In the rows, 128 means zero.
One hidden turn or mirror swaps the rows below in pairs. Which row is each named row swapped with?
j_284: [119 111  83 104 141 130 141 118 132 144 107 139 117 100 108 115]
j_932: [157  97 122 122 154 138 132 112 139 142 134 112 142  83 153 119]
j_223: [153 128 122 122 107 102 163 112 124 125 114 136 122 115 120 145]
j_322: [112 125 120 112 141 114 123 136 132 131 145 147 122 117 127 131]
j_101: [128  86 115 106 137 143 118 109 144 153 117 143 120 106 118 119]
j_460: [133 118  98 123 132  82 139 124 109 130 129 130 117  89 137 149]
j_843: [174 108 105 109 130  93 150  97 150 154 121 151 133 113 120 114]
j_925: [152  82 118 112 126 104 131  94 150 145 118 100 126 108 135 118]
j_478: [170 102 122 133 111 132 148 127 124 154 127 153 136  92 127 116]
j_803: [142 112 124 120 125  85 146 120 170 124 136 130 127  96 129 140]
j_267: [142  98 119 142 155 119 140 112 123 137 110 126 157  87 154 119]
j_36: [123  99 101 103 129 142 153 112 119 154 113 139 123  96 105 120]
j_27: [165  97 106 107 161 104 128 101 137 139 143 140 152 116 119 110]
j_982: [169 125 126 128 135 124 162 121 113 145 142 145 142 109 147 112]
j_921: [147  88 111  98 123 105 132 100 140 131 137 129  96  87 119 125]
j_878: [141 115 140 121 114 109 124  97 121 138 115 122 155 100 143 117]
j_911: [116 113 105 122 153 109 133 114 112 119 134 140 125 132 141 137]
j_164: [142 120 126 112 128 103 166 120 148 151 121  99 145 116 121 122]
j_766: [113 102  97 124 135 141 134  98 120 153 110 144 124  96 128 127]
j_54: [164 126 118 143 154 122 151 137 112 145 129 144 133  99 133 115]
j_946: [124 110 116 109 151 118 134 130 108 131 135 129 122 129 139 146]
j_31: [139 132 114 131 134 110 150 135 133 130 141 114 114  80 147 123]
j_358: [117 107 121 117 127 117 127 117 105 120 117 138 126 134 133 128]
j_271: [141  87 127 123 137 124 158 124 133 133 147 141 159 113 153 121]
j_758: [157  96  95 112 145  98 140 118 158 130 125 164 127  85 136 119]
j_290: [126  88  97 106 141 139 157 109 135 141 109 143 108  99 112 129]
j_178: [152  93 108 112 158 120 167 118 149 140 107 126 109  80 127 124]
j_673: [136  78 102 111 130 119 150 104 115 160 116 108 137  95 128 136]
j_655: [143 137 109  94 129 102 142 120 142 143 117 125 143  71 119 113]
j_442: [170 132 132 126 144 123 148 123 121 134 145 145 122  96 130 108]
j_369: [122 121 108 114 136  96 119 111 104 125 129 146 125 127 127 132]
j_948: [124  96  92 121 136 127 139 108 143 155 107 144 106 101 115 141]
j_502: [131 103 126 142 154  93 147 110 133 124 129 120 135 125 153 132]
j_264: [116 113 113  86 137 102 137 122 117 126 130 140 122 122 121 142]
j_170: [142 100 120 104 140  81 160 128 152 123 112 131 137  89 121 134]
j_13: [166  89 119 119 137  91 149 109 145 152 115 139 138 128 105 121]
j_454: [152 111 131 140 124 125 163 123 135 130 139 161 133  90 117 120]
j_578: [166 115  99 111 135  87 131 125 136 150 143 141 151 122 121 117]
j_940: [131 114 122 107 144 128 155 133 126 117 120 111 156  93 144 118]
j_991: [161 122  86 112 150 127 141  96 118 154 114 116 144 108 130 122]
j_624: [135 103 109 122 131  94 131  98 156 117  95 135 138  92 130 121]
j_462: [162 105 120 121 133 103 145  92 153 155 135 135 139 123 107 107]
j_626: [121 112 108 133 134 120 140 108 124 142 166 114 129 101 143 117]
j_172: [167 126 121 132 142 108 123 107 128 136 100 126 117  86 144 119]

j_803 pairs with j_932
j_54 pairs with j_13
j_36 pairs with j_369
j_982 pairs with j_843

One hidden turn or mirror swaps the rows below in pairs. Which row is each named row swapped with?
j_443: [127 139 158 176 122 137 153 111 136 112 135 114 133 123 135 142 149 170
 127 135 137 128]
j_473: [ 97 128 150 157 126 129 119 110 137 115 149 109 125 134  90 146 145 134
 123 123 154 133]
j_247: [117 117 145 160 116 120 115  73 123 108 116 115 127 131 135 140 169 156
 122 107 155 139]
j_777: [113 123 164 164 143 146  97 106 135 116 120 108  76 146 151  96 166 138
 128 117 140 127]
j_963: [104 128 156 159 129 138 137 105 152 141 158 108  90 119 157 123 172 130
 127 103 165 112]
j_491: [129 114 146 173  97 125 163 107 146 146 125 108 100 120 152 137 158 145
 123 120 163 145]
j_748: [115 130 143 158  93 143 137  91 152 119 139 117  95 100 153 118 170 144
 146 125 151 142]
j_7: [103 136 153 160 141 133  99 108 117 137 110 115  69 138 138 116 174 123
 130 133 145 137]
j_123: [107 130 152 153 118 132 140  94 129 100 118 122 119 136 124 144 160 151
 101 142 164 147]
j_154: [128 101 136 159 145 137 126 132 126 150 135 107 107 141 143 126 143 109
 122 123 119 159]
j_913: [126 153 132 168 116 121 131  85 150 132 136  93 102 119 162 145 151 137
 143 129 156 153]
j_470: [133 115 123 161 151 132 131 112 129 141 136 112 108 130 132 115 133 127
 127 127 119 168]
j_397: [136  96 134 171 139 129 112 119 120 128 128 132 107 141 133 130 126 120
 127 118 122 145]
j_302: [103 146 140 168 112 128 116 111 127 102 137 125 113 141 114 138 171 153
 105 104 133 146]
j_864: [120 112 135 153 120 157 122 122 137 109 133 114 129  98 124 158 165 142
 116 120 146 139]
j_559: [115 132 147 171 134 146  95 118 126 131 123 129  70 129 144 110 162 132
 136 150 149 123]
j_599: [104 107 127 150  92 111 135 113 151 136 127 109  92 132 146 145 161 128
 115 121 165 143]
j_505: [103 115 151 143 148 144 124 131 132 132 140  92  84 130 153 142 162 166
 127 133 144 155]
j_788: [132 109 127 162 146 132 122 130 134 134 142 140 102 126 121 122 130 129
 126 132 122 155]
j_824: [136 107 158 156 131 133 130 103 126  96 155 101 130 131 135 146 150 141
 122 128 124 128]
j_257: [ 93 135 169 158 119 141 122 115 136  93 146 102 103 139 134 132 143 141
 113 143 172 126]
j_912: [123 115 125 167 160 116 123 100 133 144 137 113 110 136 143 125 138 114
 128 113 124 161]
j_298: [119 114 131 167 146 138 147  99 143 122 119 101  90 103 161 123 130 138
 143 137 144 149]
j_551: [127 116 140 152 152 119 128 121 130 129 121 127 105 138 126 127 140 113
 126 127 118 170]
j_245: [101 143 159 164 147 142  95 101 125 120 115 103 101 144 140 105 162 112
 127 135 143 127]
j_852: [ 93 123 145 175  99 130 127 134 159 135 147 100 101 121 149 143 163 150
 133 111 146 116]
j_457: [110 143 148 157  81 128 115 109 136 134 117  98  97 133 157 119 151 143
 130 119 169 151]
j_716: [127 145 138 160 118 125 133  97 154 151 133 111 114 108 164 131 143 156
 117  97 145 140]
j_818: [ 99 122 146 168 124 153 111 105 146 114 130 114 120 135 122 160 155 168
 118 147 138 130]
j_125: [125 132 154 178 146 143 117  79 129 118 136 121  92 135 143  96 185 132
 126 127 139 137]
j_595: [135 121 136 169 158 134 138 123 133 135 147 113 104 133 119 133 135 133
 118 126 109 146]
j_928: [107 130 170 177 145 150 107  96 116 125 123 126  86 147 146 100 171 132
 125 131 140 141]
j_121: [120 129 144 162 124 136 123 120 131 117 121 117 132 128 134 155 136 150
 104 109 162 172]
j_67: [ 97 102 146 165 131 146 106 113 133 112 108 110 103 112 114 110 148 140
 126 106 140 117]
j_718: [111 146 161 170 145 153 115 109 128 128 127 119  81 138 153  99 180 131
 131 133 143 131]
j_974: [139 108 131 151 166 139 131 120 133 136 135 100 103 134 140 121 136 134
 118 114 121 155]
j_406: [ 90 122 162 161 100 149 116 105 116 151 127 112 127 127 129 123 157 149
 110 121 149 120]
j_199: [ 93 112 169 166 104 149 125 120 136 102 129 104 113 130 120 147 159 153
 106 131 155 143]
j_370: [107 128 154 174 142 151  85 113 132 122 111 116  83 138 143 105 170 123
 129 129 150 128]
j_427: [ 93 129 139 131 121 133 137 115 160 127 131  93 118 121 155 136 152 120
 121 124 168 151]
j_221: [ 98 142 153 164 143 156 113 110 122 139 131 121  74 136 149 103 145 126
 129 142 155 131]
j_830: [124 104 128 155 147 142 117 131 142 131 151  94 110 130 137 127 161 103
 117 126 123 149]
j_525: [114 137 162 182 133 138 106 114 142 125 129 114  70 139 146 110 168 126
 134 132 135 114]
j_438: [136 108 131 170 114 105 145 107 135 141 143 112 106 131 141 143 140 139
 120 104 164 128]
j_881: [120 125 135 164 105 132 147 105 177 153 125 123 109 129 148 129 152 142
 136 128 149 126]
j_174: [117 138 151 150 114 126 122 127 151 127 136 116 135 134 139 150 133 139
 106 148 139 162]
j_868: [111 144 150 173  98 116 103 101 140 154 126 127 101 133 148 136 169 153
 116 118 162 132]
j_622: [127 135 144 176 119 110 134  93 152 131 136 108  96 130 152 148 154 123
 151 137 173 131]
j_481: [106 141 150 159 116 138 101 114 150 109 129 107 137 126 106 139 154 131
 115 102 147 137]
j_580: [133 101 129 162 146 130 121 130 128 132 144 113 111 137 134 130 150 123
 125 116 105 158]
j_985: [112 108 158 176 118 132 138 106 149 131 133 124 123 126 180 149 135 133
 126 136 145 157]
j_511: [107 139 162 153 111 144  93 114 146 100 126  99 126 121 151 142 144 152
 110 123 133 132]
j_813: [141 108 170 152 123 124 132 122 143 122 111 126 108 141 137 105 166 153
 133 105 136 134]
j_461: [130 154 127 159 110 124 144 127 146 128 128 101  98 131 168 144 164 121
 124 132 150 144]

j_864 pairs with j_748
j_830 pairs with j_125
j_302 pairs with j_461
j_199 pairs with j_491
j_123 pairs with j_599
j_481 pairs with j_913

One hidden turn or mirror swaps the rows below in pairs. Which row is each named row swapped with?
j_355: [ 89 121 119 115 117 110 135 106 129 104 116 124  96 100 109 107 128 149
 128 146 123 130 118 135 120 118  93 147]
j_8: [125 109 109 135 148 105 119  89 133 111 107 143  96 100 162 135 151 119
 132 120 105 141 101 132 129 128 135  98]
j_401: [116 111 107 157 125 111 113  69 139 135 116 133 112  70 118 121 131 121
 119 129 101 138 103 127 131 142 105 136]
j_829: [134 119  91 140 145 117 141 101 121  94 102 109 137 122 140 126 132 122
 138 120 100 142 106 126 115 156 102 161]
j_444: [105 117 111 174 141 103 177  91 130  82 113 138 121  86 131 116 150 128
 133 120 133 145 142 130 138 138 118 142]
j_835: [123 120 117 132 141 101 133 109 122 110 109 124 122  82 131 130 153 141
 128 132 130 136 108 132 137 130  73 179]
j_589: [119 110 122 150 117  98 132  87 133 106 128 126  71 100 163 132 137 139
 134 104 120 125 134 102 120 136  82 146]
j_957: [111 109 100 126 137 106 124  74 131  81 110 121 130 117 138 123 128 145
 112 114 107 125 109 122 118 166  77 150]
j_136: [120  98 112 139 144 103 115 119 127  90 106 115  98  92 130 128 171 119
 134 124 112 141 158 129 137 138 100 168]
j_234: [121 111 106 150 132 101 100  61 133 123 112 138 112  80 156 136 142 155
 107 122 119 143 109 123 128 141  99 156]
j_904: [116 106 110 150 106 102 140 101 136  56 118 116 105 118 107 129 141 124
 124 118  91 138 137 136 145 148  89 135]
j_39: [128 106 125 109 124 109 157  88 131  77 109 126 122 100 167 131 112 123
 122 131 112 137 131 135 131 140 122 133]
j_804: [103 104 114 123  99 117 125  79 119 115 109 123 102 104 148 133 135 135
 125 140 115 116 126 133 144 128 100  97]
j_83: [112 113 114 147 119 103 141  91 136 135 114 136  83 106 131 123 184 132
 120 116 118 144 131 130 131 140  95 155]
j_84: [118 117 110 157 137 105 130  76 122  60 119 132  85 108 141 129 126 140
 120 129 101 146 157 137 140 145  95 109]
j_270: [111 111 106 167 128 119 140  89 131 137 105 113 132 109 158 136 124 157
 121 116 109 139 123 136 138 133 121 157]
j_104: [ 91 118 112 124 109 100 131  85  94 126 116 138 104 111 130 113 128 140
 126 134 111 135 125 155 143 132  94 139]
j_513: [134 128 132 141 118  97 130  88 141  72 103 142  90  94 137 134 153 106
 132 111 131 149 140 114 143 134 127 118]
j_42: [105 121 121 139 132  94 114  84 117 111 128 137 101 130 120 136 111 146
 113 151 111 152  99 115 140 144 120 141]
j_627: [ 97 117 111 164 144  77 112  99 123  99 120 164  98 100 149 136 124 117
 135 109 113 162 121 128 119 123  97 161]
j_784: [106 128 119 166 136 102 117 112 113  94 105 111 114 107 175 122 137 127
 121 117 107 121 118 107 100 137  88 126]
j_377: [119 103 110 132 128 114 115 114 129  73 111 147 148 136 156 133 118 120
 121 121 101 139 117 135 120 135 122 139]
j_162: [120 127 119 171 119 119 131 110 134  78 117 128 102 100 160 101 169 109
 127 126 118 130 136 118 131 128 121 110]
j_286: [111 110 113 159 119 107 151 104 134 102 111 129  56 106 163 125 146 126
 134 115 115 146 137 129 133 145 113 136]
j_530: [130 109 111 115 135  99 123 109 133 113 115 129 121 104 151 126 115 146
 128 122 106 141 170 128 133 145 117 109]
j_812: [ 96 118 107 176 114  97  96 124 133 113 123 137 115 114 145 135 155 124
 132 136 120 124 133 113 113 115 112 134]
j_763: [125 102 102 157 109 124 128  97 117 119 110 111 124 113 143 111 128 137
 134 133 120 121 100 132 103 131  83 145]
j_869: [117  99 100 126 116 107 147  75 124  92 126 135 109  64 127 119 129 146
  99 123 113 134 118 132 145 138 122 130]
j_403: [108 114 111 134 127  98 143  90 131  83 104 126 123  83 127 132 105 118
 131 118 117 143 150 132 114 140  68 139]
j_727: [114 117 111 123 129 111 123  76 123 136 117 131 125  89 138 125 148 129
 124 128 138 133 154 130 116 147  99 161]
j_930: [118 104 126 155 132 119 112  98 138  87 108 140 131 123 166 100 152 146
 103 121 120 152 102 106 119 135 113 118]
j_192: [107 111 107 153 145 120 108  90 135  74 126 156 101 114 142 129 151 122
 127 126 137 140  91 135 119 148 110 161]
j_304: [132  93 115 169 124  86 115  94 139 109 136 142  96 106 127 130 146 150
 144 111 122 158 136 113 141 118  90 123]
j_293: [128 111 123 125 132 128 130 110 114  94  72 137 118 115 121 127 136 139
 133 132 103 143 125 149 138 149 119 122]
j_472: [107 121 120 141 130 113 161  88 133 120 125 121 101  95 134 102 150 138
 163 149 113 147 128 117 140 129 110 143]
j_951: [129 109 119 151 138 104 123  77 139  78 113 149 161  88 128 123 126 137
 114 121 125 141 109 129 132 137  87 126]
j_447: [130 141 116 150 121 117 130 107 118 103 106 127 136 104 140 104 151 142
 134 127  97 159 122 107 159 120  96 109]
j_972: [126 114 113 147 129 114 154  78 134  80 104 133 129  76 124 128 156 143
 113 140 103 140 139 132 144 133 139 119]
j_272: [113 114 109 146 130 102 151 127 126 105 126 145 156 102 127 131 136 147
 120 124 136 137 121 134 125 139  79 125]
j_670: [122 126 126 149 142 106 129  92 131  94 104 151  93 117 137 136 126 119
 124 118 104 160 115 102 137 123 147 156]
j_629: [100 110 116 154 126 106 116 103 131  89 126 135  58  92 128 123 142 133
 122 119 143 139 113 132 132 136 112 154]
j_874: [108 107 119 131 116 105 130  74 149  67 100 121  95 118 126 129 136 138
 120  99 126 118 132 140 118 148  93 132]
j_291: [133 112 111 150 135 105 107 109 126  92 108 114 141 144 143 123 157 121
 128 122 107 132 151 134 136 148 121 149]
j_584: [106 116 120 153 138  94 119  89 116 101 124 134 116 139 145 141 129 144
 128 156 106 142 120 131 132 122 146 116]
j_106: [115 128  91 159 165  81 128 110 126  75 123 140 126 104 127 133 129 124
 117 127 112 136 111 145 120 145 129 143]
j_779: [110 108 123 148 122 113 118  97 136 121 127 128  82  99 150 132 127 157
 127 110 106 120 132 111 107 121  80 140]
j_145: [124 121 116 142 116 113  82  92 124 108 130 137  95  81 120 120 124 127
 119 130 121 143 140 128 141 136 132 122]
j_707: [105 133 108 118 122  84 111  96 122  92 110 143 141 105 143 103 135 133
 101 132  98 130 111 133 152 138 100 124]
j_828: [127 125 118 138 126 110 133  99 134 130 108 131 139  65 165 126 136 129
 119 128 108 147 108 134 134 143  93 148]
j_554: [121 106 104 164 126 107 118  89 122 139 111 146 131 109 153 128 117 139
 122 126 127 140 113 127 130 141 140 115]
j_879: [119 113 113 139 135 113 138 125 130  96 119 121 125 101 129 129 138 129
 122 119 115 138 108 128 125 140  82 188]
j_526: [105  93 114 175 146  99 133  81 137 100 131 116 126 143 148 130 116 135
 141 128 107 154 136 128 123 134 107 137]
j_861: [117 113 120 147 123 107 109  97 120 120 109 146 130  93 108 129 163 133
 128 127 100 144  93 131 136 141 135 154]
j_746: [129 117 110 173 130  91 113 111 138  84 118 118 104 110 153 149 127 111
 128 117 137 123 121 138 104 135  97 119]
j_441: [123 129 110 126 128  99 109 108 134  77 127 140  98 130 112 151 156 125
 121 121 129 136 148 118 140 128 128 142]
j_352: [ 94 116 124 161 111 103 115  94 138 114 101 125 102 101 145  91 133 137
 123 132 105 145 107 125 124  99  90 150]
j_356: [118 112 128 176 133  86 102 103 130  95 123 142 126 130 156 145 136 122
 137 134 122 161 138 120 149 121 111 111]
j_130: [118 112 113 165 120 105 126  96 115  73 113 128  80 107 131 129 167 130
 114 129 127 142 157 130 107 129 124 121]
j_995: [136 116 121 150 110 105 118 101 140  52 120 140 132  96 167 121 136 137
 112 127 108 131 107 125 122 143 107 123]
j_794: [120 114 117 145 104 103 121  93 124  84 109 114 148  89 136 125 178 133
 130 125 112 141 152 131 130 135  79 136]
j_592: [126 142 116 157 147 101 118 120 124  98 105 143 120  89 144 109 138 133
 127 128 111 173 107 116 154 116 119 128]
j_118: [118 113 115 147 125 101 146 113 134  78 115 146 154  87 121 119 146 124
 131 113 112 138 156 125 128 130 117 114]
j_657: [118 111 104 144 134 106 130 102 124  62 113 158 114 116 127 124 173 126
 133 111  98 148 146 129 130 140  79 150]
j_337: [110 123 115 129 118 103 123 105 117 132 109 133  86 112 128 119 123 142
 150 120 102 142 145 114 135 108 105 142]
j_964: [112 110 122 121 121 108 151  88 131 107 108 134 119 106 111  99 153 134
 135 134 103 168 129 136 156 128 110 115]
j_181: [130  94 118 120 134 104 125 106 140  96 105 121 109 116 122 115 160 134
 120 127 156 138 149 121 134 137 129 129]
j_816: [123 107  95 154 141  92 121  98 130  72 102 122 144 129 144 129 157 120
 106 151 103 138 120 130 107 143 103 137]
j_64: [130 103 107 141 125  95 114 129 135 137 128 132 122 100 150 127 140 137
 134 126 115 135 148 135 142 142 136 121]
j_316: [117 121  92 172 130  92 121  97 113  85 147 147 110 110 155 148 142 115
 124 118 127 127 109 122 123 156 118 138]
j_606: [ 97 105 131 142 129  88 116  99 134  98 137 162  93 120 121 131 131 140
 129 120 138 139 145 137 136 116 114 121]

j_136 pairs with j_784
j_526 pairs with j_444
j_861 pairs with j_804
j_964 pairs with j_554
j_192 pairs with j_874
j_670 pairs with j_39
j_530 pairs with j_592
j_779 pairs with j_835
j_355 pairs with j_234
j_829 pairs with j_286

